Each row has a name. Each question is about the rows just above it.

vof: [ -6.5  11.3   4.9 -24.2  -7.0   8.1   1.7  20.1  15.0  26.3  -6.2  -1.6
  -6.0 -22.0  -6.5  -0.6]
nivag: [ -4.6  26.0   0.6 -18.4  -4.6   8.1  -4.1  27.5  21.3  16.1  -2.9   2.2
  -3.9 -24.1  -4.3   2.8]
Gerur: [ -6.5  11.3   4.9 -24.2  67.3   8.1   1.7  20.1  15.0  26.3  -6.2  -0.1
  -6.0 -22.0  -6.5  -0.6]
fug: [ 85.3  67.4 -48.9  67.4 -19.6 -32.4  16.4  67.4 -15.1 -87.8 -43.6 -12.4
  85.4  67.4  90.3  67.4]
dise: [ -2.5 -20.7   5.8  -3.2  -4.7   9.8  -4.3  -5.7  -6.4   4.7  22.6   0.2
  -4.3 -15.0  -4.3   1.6]
det: [ -2.0   1.9  14.6 -38.4  -3.9  33.3 -38.8   3.4  23.5   3.9   2.3 -13.4
  -4.1 -53.7  -2.9 -10.6]
pinef: [ 51.8 -20.7   5.8  -3.2  -4.7   9.8  -4.3  -5.7  -6.4   4.7  22.6   0.2
  -4.3 -15.0  -4.3   1.6]
Lova: [ -2.5 -20.7   5.8  -3.2  -4.7   9.8  -4.3  -5.7  -6.4  -4.9  22.6   0.2
  -4.3 -15.0  -4.3   1.6]
Times [67.4] occurs in fug:
5
How many times does dise hold [-4.3]?
3

Vol: [-10.6  10.7 -10.2  11.8  -9.9   1.2 -43.8  14.7 -14.1  12.0 -45.6  -3.3
  -2.9  92.8 -12.5   7.3 -13.2  11.1  -7.7   4.1  29.5  19.8  15.5  15.8
  -6.8   2.0  -5.9  29.9  73.7   0.8  27.8  -4.4  -7.5]
tola: [ 14.6  19.3 -14.2   5.0  -7.3  -7.2 -14.3  -9.2  20.2 -33.1  19.9  32.5
  -3.4  12.8 -33.1  19.0 -15.9  28.1   4.1  11.4  12.8  -5.3  45.4 -22.0
  63.5  26.9  11.1   7.7  11.0  44.1   8.1 -23.3  32.6]
vud: [  9.3  39.1  19.8   1.6  22.1  -6.8 -61.5 -23.4   6.4 -11.3 -16.5  26.1
  -6.3 -82.5   9.5  31.6  30.6  22.2   6.9  15.9   1.9   0.9 -31.1 -16.5
  15.5  -7.2  19.8 -36.8  15.2  19.8 -27.4  12.3 -23.4]
tonak: [ -7.4  -9.1  13.7  -8.9 -26.7   7.5 -40.1  -5.0 -19.3 -30.9 -23.1   8.0
   3.7 -51.9  12.0  -5.0   3.9 -21.4  -2.2  -8.7  41.4  -0.6 -54.8  -5.7
 -67.2 -61.4  32.3  22.8 -30.0  23.4   7.6   2.7  22.4]
Tenu: [ -5.8  20.7  13.8  12.3   0.2  10.8  12.1  37.8 -32.8  10.8 -29.5 -18.7
  -5.1  19.3   8.0  31.9  -1.2 -57.2  -7.0   0.9  42.7  -1.3  -0.4   1.3
  42.7 -13.8  20.5 -40.0 -34.0 -10.6  -4.3 -20.3  17.3]
Vin: [ 15.1 -12.9  19.3   9.6   1.9  14.9 -98.0  44.8  -4.2  19.3   6.4  25.0
   0.1 -78.2  11.6  19.3   1.9   3.7  -1.5  11.0   1.9 -13.8  34.5  17.6
  19.3  19.3  34.5  52.7  13.0   1.9 -10.3  18.9 -15.4]
koso: [ -6.3  19.6 -18.0   3.2  -2.1   3.1  -5.0  -7.9   5.6 -22.2  28.5   0.5
   6.1   4.3   0.4 -20.2   4.9   8.1 -15.4 -26.9 -40.8   9.9 -80.1   7.4
 -27.3  24.5 -24.1   3.6 -15.9 -37.5  -6.5   2.3  -1.4]
Count of [1.9] in Vin:
4
Times [10.8] occurs in Tenu:
2
Count of [19.9] in vud:
0

vumi: [14.7 -7.8  3.8 60.2]
Kul: [14.7 -7.8 66.5 78.9]
gofib: [27.0 27.0 27.0 13.2]
Nuluk: [-38.2  16.6  80.7  80.7]
How many times does Nuluk hold [80.7]?
2
Count of [27.0] in gofib:
3

vafof: [-79.2 -96.3   9.9 -96.3]
los: [-47.6  34.2  -4.5  -4.5]
Doka: [-79.1 -79.1 -79.1 -96.2]
Count of [-96.2] in Doka:
1
Count of [-79.1] in Doka:
3
How many times does los hold [-4.5]?
2
Times [34.2] occurs in los:
1
Times [-96.3] occurs in vafof:
2
Times [9.9] occurs in vafof:
1

gidat: [ 27.8   7.3  56.4  42.7  52.9 -52.3 -64.3   7.3   7.3  52.9  57.0 -71.0
 -22.4  48.9 -68.2 -17.9 -58.6  48.9  29.4 -68.2 -67.8  29.4  43.3 -64.5
  22.2 -38.9  52.9 -52.8 -13.8  -2.3  48.9 -21.6  48.9  30.2 -42.8 -65.9
  47.2  50.9  52.9   7.3 -68.2  29.4]
vukov: [ 35.7   9.0  25.9  20.5   5.0 -36.2 -35.3  23.5   1.7 -15.9  25.5 -31.8
 -29.1  10.3  21.9  11.3 -20.1   1.5  22.5 -22.4 -19.4 -24.5  39.2 -27.2
   1.4 -15.8  24.4 -10.5 -31.7  23.6 -31.5 -30.2  19.7  21.9 -12.5 -24.2
  19.1  20.5 -36.3  -5.5  -0.1   4.5]
Lel: [ 23.4  17.8  41.7  36.1 -37.4 -36.4 -57.0  39.4  -4.9 -13.1  41.5 -60.7
 -12.4  35.1  29.4 -25.2 -55.0  -1.6  40.8 -58.0 -55.4 -18.3  26.3 -58.4
  23.6 -22.9  33.1 -50.0  -9.6 -11.6 -18.4 -12.5 -13.6  10.6 -45.5 -58.4
  39.0  40.2 -58.8  13.4 -43.3  53.0]
Zino: [-15.0  30.6 -25.7 -49.6  70.3 -70.7  15.8 -56.7 -75.0 -90.8 -23.3  22.2
 -91.1 -36.8  24.9  80.7  48.4 -80.3 -48.5  24.4  12.7 -90.7  39.1  40.9
 -89.8 -86.6  16.6  60.5 -75.0  74.3 -80.2 -88.8  80.0  65.2  72.7  36.1
 -59.6 -49.8  -8.4 -96.3  63.8 -84.6]
Vabe: [-41.3  28.8   4.0 -10.1 -28.6  -0.1   7.8  -7.1 -35.8 -15.3   6.7  -8.2
  12.8  23.3  14.2 -21.5  -6.5 -32.5  -0.1 -19.1 -27.5  -8.1 -18.4  -4.6
  -0.9  -9.8  13.1 -20.0  30.3 -29.0  17.4  16.2 -21.6   6.1  -3.4 -11.2
   0.5   4.9  -7.4  -5.3 -28.5   2.7]
kobu: [ 45.5  36.1  72.6  67.6 -49.6 -55.6 -87.1  67.0  -4.1 -20.0  71.5 -88.3
 -18.7  60.4  56.2 -27.8 -82.6   0.7  70.3 -86.7 -82.0 -26.1  50.6 -85.0
  42.0 -32.1  60.3 -69.6 -14.4  -7.1 -30.6 -19.0  -9.8  26.2 -62.2 -86.6
  66.1  69.2 -87.8  26.1 -59.9  48.3]
Dera: [ 33.0  30.5  58.5  51.0 -43.6 -48.4 -71.9  53.0  -8.0 -19.5  58.1 -75.7
 -17.1  49.7  45.5 -25.7 -68.5  -3.8  56.0 -73.6 -70.7 -25.2  40.0 -71.9
  31.4 -30.8  49.4 -60.2 -12.0  -8.7 -25.4 -17.0 -10.6  21.5 -52.8 -73.1
  52.7  55.3 -75.1  17.5 -51.9  37.4]
vabo: [ 22.7 -45.1 -24.9  -8.0  22.8   4.3  -3.0 -11.8  29.3  13.1 -27.6  13.3
 -13.6 -40.6 -34.1  12.0   7.9  25.6 -19.3  22.4  30.4   8.0  -3.4   7.9
 -10.9  10.8 -33.7  18.9 -32.1  15.5 -17.2 -17.0   8.7 -23.7   1.1  14.3
 -18.7 -23.8  13.8  -3.3  24.7 -16.0]
nevom: [-11.9  20.6 -10.4 -22.5  31.4 -30.9  11.0 -26.9 -39.2 -43.6  -9.0  12.6
 -39.2 -12.6  15.8  37.6  23.9 -41.2 -21.7  11.1   4.4 -41.7  16.8  21.7
 -40.7 -39.6  11.2  28.5 -28.9  32.9 -33.9 -37.6  36.9  33.4  36.8  18.0
 -27.1 -21.6  -2.0 -44.1  28.2 -38.0]
rar: [-16.7  -4.8   2.8   6.3 -37.4  15.3  -8.2   7.8   3.3  15.2   2.8 -14.8
  25.8  13.1  -8.1 -37.5 -23.5   6.0   8.2 -20.4 -19.8  18.6 -25.0 -19.5
  20.8  17.1  -6.6 -31.0  27.3 -38.7  23.5  26.4 -37.6 -23.6 -28.5 -20.9
  11.5  10.4  -5.7  21.4 -35.5  20.3]
pugug: [ 28.4 -70.8 -70.8 -10.5  23.2  10.1  -7.9 -17.4  44.1  22.7 -42.8  16.0
 -14.4 -59.3 -54.9   7.2   4.1  49.0 -28.4  27.2  39.7  16.7 -13.8   6.2
 -11.5  20.8 -54.2 -70.8 -42.1  11.7 -21.2 -19.5   2.0 -43.8  -6.7 -70.8
 -26.7 -34.5  19.0   0.4  26.6 -19.8]
nuta: [-20.5  12.5 -26.6 -43.0  40.3 -46.9  10.6 -46.2 -54.7 -62.3 -24.7  13.1
 -61.4 -31.8   6.6  45.4  30.3 -58.1 -41.1  14.5   6.2 -62.0  14.8  25.1
 -65.6 -59.3   1.3  35.6 -50.5  39.9 -52.9 -59.7  44.0  34.0  43.7  22.1
 -47.7 -41.6  -6.0 -69.1  36.9 -62.4]
Count of [-70.8] in pugug:
4
How many times does gidat hold [-68.2]?
3
Times [52.9] occurs in gidat:
4
Count of [48.9] in gidat:
4
How many times does vukov hold [-15.9]?
1

nesi: [-44.3  62.6  -3.7 -38.6 -54.8  68.9 -33.6  12.9   2.3  33.8  14.3  21.2
 -46.9  60.4  47.5 -24.2  61.8 -72.0  69.4 -14.7]
med: [-53.9 -25.7 -38.5  49.4 -28.3 -46.3  49.4  25.0  52.8 -11.6  14.9 -70.3
  16.3  34.5 -72.1 -46.3  -5.6 -19.2 -57.8 -61.7]
bigo: [ 55.1   6.2 -31.2   4.0 -11.6 -70.6  13.4  68.0  60.2 -72.2  38.3 -57.3
  32.1 -45.1  56.8 -51.1  28.4   0.1  62.9  41.8]
Domu: [-29.1 -30.3 -25.9  41.8  47.8 -49.4  39.3 -52.3  14.0 -47.4  -3.8 -68.3
  69.3 -70.0 -22.4 -30.3  12.3 -49.2 -30.3  26.6]
zeku: [ -4.0  69.2 -56.3   4.1   7.7 -28.5  70.3  73.6 -56.8   5.1  43.4   3.5
 -52.5  34.8  66.1  47.2 -38.2 -64.6  52.6  -4.5]
fipa: [ 70.8  60.1   3.2  59.2 -57.7  14.3 -23.5  38.2  45.9 -48.8 -37.6  12.7
  19.5  -9.2 -67.9  -6.1  29.6 -57.2  10.6  68.0]
balop: [ 21.5 -18.0  69.8   7.6  39.5 -17.2 -11.7 -17.8  28.6 -18.0  20.4  21.5
 -18.0  21.5  69.5  38.0   1.8 -32.3  21.5  29.2]
sil: [-11.1  21.4 -48.8 -21.7  26.0  33.1  35.7 -48.8  72.5 -38.6  72.5  17.7
  50.4  13.6  72.5 -24.7  72.5  49.3 -67.8  64.4]
Count of [-30.3] in Domu:
3
How many times does balop hold [-11.7]?
1
Times [49.4] occurs in med:
2
How many times does sil hold [72.5]?
4
Count of [21.5] in balop:
4

Suz: [-84.2 -81.5  18.6  44.0]
mokuv: [-28.7 -52.7   9.2   1.4]
Separ: [-35.9 -16.7  13.8  -7.0]
Vig: [ 84.8  84.8  84.8 -63.5]
salum: [ 29.1  46.0 -19.4  23.1]
zev: [-69.5 -69.6  28.5  -3.9]
mutel: [-4.8 83.5 11.8  3.0]
fisos: [-4.8 83.5 34.2 43.1]
zupa: [ 84.9  32.4 -36.8 -12.6]
tere: [ 26.5   1.7 -37.4 -66.5]
kedob: [19.3 19.3 19.3 37.4]
How many times does kedob hold [19.3]?
3
Times [-69.5] occurs in zev:
1
How many times does Vig hold [84.8]?
3

tesi: [ 10.4 -10.0  13.9  10.4 -45.9 -34.6  10.4  12.8 -58.1 -41.4  23.8   0.5
 -56.1  18.9 -60.8   3.7   2.6 -65.4 -69.6 -68.1   8.3   3.0  11.9  -5.2
  19.4  16.0   9.5   9.1  13.4  23.4  23.4  16.2 -24.4  19.4  10.4 -44.2
  10.4  24.2  22.6 -39.4  24.6  24.6 -19.8 -37.4]
tibo: [ 13.6   0.5  13.9  24.0  24.3 -34.6   0.5  12.8 -58.1 -41.4  23.8   0.5
 -56.1  18.9 -60.8   3.7 -58.1 -65.4 -69.6 -68.1 -67.2   3.0 -58.1  -5.2
  19.4  16.0   9.5   9.1  13.4  23.4  23.4  16.2 -58.1  24.4  10.4   0.5
   5.5  24.2  22.6 -39.4  24.6  24.6 -19.8 -37.4]
kevop: [ 29.1  -7.6  24.0  17.2  -3.3 -26.8 -59.1  -3.3 -49.1  10.3  15.6 -10.3
 -41.6   8.2 -51.2  -1.3  -8.7 -62.2   8.2 -66.4 -58.7  20.4   1.5 -14.1
  38.8   8.2  -3.3  20.3  -3.3   8.2  15.7  29.7 -19.3  26.9  10.3 -37.5
  -8.1  -3.3  20.5 -41.0  17.6  42.6 -17.6 -34.7]
kubi: [ 29.1  -7.6  20.7  20.7  20.7 -26.8 -59.1  21.7  15.7 -25.7  15.7 -10.3
 -41.6  23.1  20.7  -1.3  -8.7  -8.7  20.3  15.7 -58.7  -7.5   1.5 -14.1
  38.8   8.2  -3.3  20.3   6.8   0.4  15.7 -12.2  20.7 -53.4  -7.8   2.8
  31.1 -60.1  20.3  41.6 -58.8 -11.5 -28.7  29.8]
Times [20.3] occurs in kubi:
3
Count of [-53.4] in kubi:
1
Times [8.3] occurs in kevop:
0
Count of [15.7] in kubi:
4
Count of [10.4] in tesi:
5
Times [0.5] occurs in tibo:
4
Times [-8.7] occurs in kevop:
1

Nubet: [-22.9  27.9  12.0 -22.9  35.4 -25.3]
zesot: [ 8.1 16.4 27.2  8.1 27.1 27.1]
nof: [-36.4 -22.8 -36.4  -4.4  -4.3 -36.4]
lib: [-42.1  43.9  13.7 -25.4  60.1 -25.4]
How many times does nof hold [-22.8]?
1
Times [-22.9] occurs in Nubet:
2
How many times does zesot hold [27.1]?
2
How many times does lib hold [-25.4]?
2

let: [ 21.3  38.1  36.1 -10.0 -14.5  -7.5  -6.7]
Zodas: [-52.9  -6.2 -14.5 -24.9  18.3  45.2  21.9]
kebin: [ 10.0  -7.1  -4.6 -12.3  22.9  38.4   9.6]
dosan: [ 32.3  78.3  72.2  -8.6 -49.9 -49.9 -20.0]
Ziv: [-51.0  -9.3  54.1  58.0  44.5  -6.4 -65.3]
zibi: [ 20.2  20.2  33.8  -9.4 -11.5  -9.5  20.2]
nobal: [-53.0  38.2  38.2 -53.0  -4.5 -53.0 -53.0]
vor: [ 18.1  80.7  88.9   8.2 -48.1  33.9 -38.8]
dup: [-34.7  36.0  90.0  54.1   4.3 -50.0 -74.7]
Count of [-9.3] in zibi:
0
How many times does zibi hold [33.8]?
1
Times [-53.1] occurs in nobal:
0

rokon: [ -5.8 -20.5   6.7   2.5   6.9]
gud: [28.1 -0.7  6.8  2.5  2.7]
fozot: [ 6.8 -6.0  6.8  6.8 -6.0]
mak: [-12.6  78.3  45.7  36.0  11.5]
Fud: [-12.6 -40.2 -22.4 -14.3  -8.9]
Times [6.8] occurs in gud:
1
How many times does fozot hold [6.8]?
3
Times [28.1] occurs in gud:
1

kuv: [  6.2 -45.7  48.9  56.4 -26.0  69.4  60.3  67.2  11.3]
mor: [-61.8 -30.1 -26.1 -62.8 -58.9  41.9  40.5  63.8 -36.5]
Luk: [-26.1 -30.1 -26.1 -70.0 -70.0 -26.1 -26.1 -26.1 -70.0]
tubi: [  6.3   6.2  15.5   6.3   6.3   6.2  44.2  42.0 -10.3]
Times [-26.1] occurs in Luk:
5
Times [-26.2] occurs in Luk:
0
Count of [6.3] in tubi:
3

Lor: [ 7.2  1.3  1.3  1.3 -8.2  1.3  8.3  5.6  1.3  8.3  1.2  1.3  1.3  1.2
  8.3  8.3  1.3  8.3]
sofi: [ 20.5 -70.0  13.9 -61.4 -12.0 -69.7 -70.0  29.7 -70.1  13.9 -67.8  13.8
 -70.0 -69.6  12.0  13.7  14.0  14.1]
rutuf: [-21.0 -14.3 -14.4  61.9  12.4  70.1  70.5 -30.2  70.6 -14.3  68.2 -14.2
  70.5  70.1 -12.5 -14.1 -14.4 -14.2]
Buz: [ 14.9  -0.3  11.7  14.9 -11.4 -14.2 -70.4   8.4 -70.4  14.9  -0.4  14.9
  14.6  14.9 -70.4 -70.5 -70.5 -70.4]
lim: [-70.3  -0.3  11.7   0.5 -11.4  -0.2  -0.3   8.4  14.5  11.7  -0.4  11.7
  -0.3  -0.4  11.5  11.7  11.7  11.6]
How many times does Lor hold [1.2]?
2
How many times does rutuf hold [-14.3]?
2
Count of [-70.4] in Buz:
4
How many times does Buz hold [14.6]?
1
Count of [1.3] in Lor:
8
Times [8.3] occurs in Lor:
5
Times [20.6] occurs in sofi:
0

gopir: [14.5 12.9 14.5 12.9 14.5 14.5]
lasos: [-15.8  15.1 -71.1  24.2  10.9 -38.6]
luni: [ 43.7  24.0 -57.7 -21.4 -57.7 -24.7]
zomi: [ 18.5  15.0  14.6  18.5 -71.2  18.5]
Sazun: [-26.4 -10.4 -31.4  41.6  64.9  -9.5]
baf: [68.9 15.0 15.0 68.9 68.9 15.0]
Vima: [-41.4 -25.0  48.8   9.7  43.9  32.6]
vevif: [ 38.3  14.9 -58.5  -1.7 -32.5 -36.8]
nelol: [-28.1 -19.9  69.7 -14.0   7.5  39.4]
kenu: [-15.9 -15.9  71.2 -26.6 -15.9 -26.6]
rogig: [ 42.2 -11.8 -45.9 -11.8 -46.6 -71.3]
kuru: [ 31.0  13.6  21.2 -40.3 -67.7   2.9]
Count of [15.0] in baf:
3
How many times does rogig hold [42.2]?
1
Count of [-26.6] in kenu:
2
Times [14.6] occurs in zomi:
1
How many times does luni hold [-57.7]?
2
How many times does kenu hold [-15.8]?
0
Times [14.5] occurs in gopir:
4

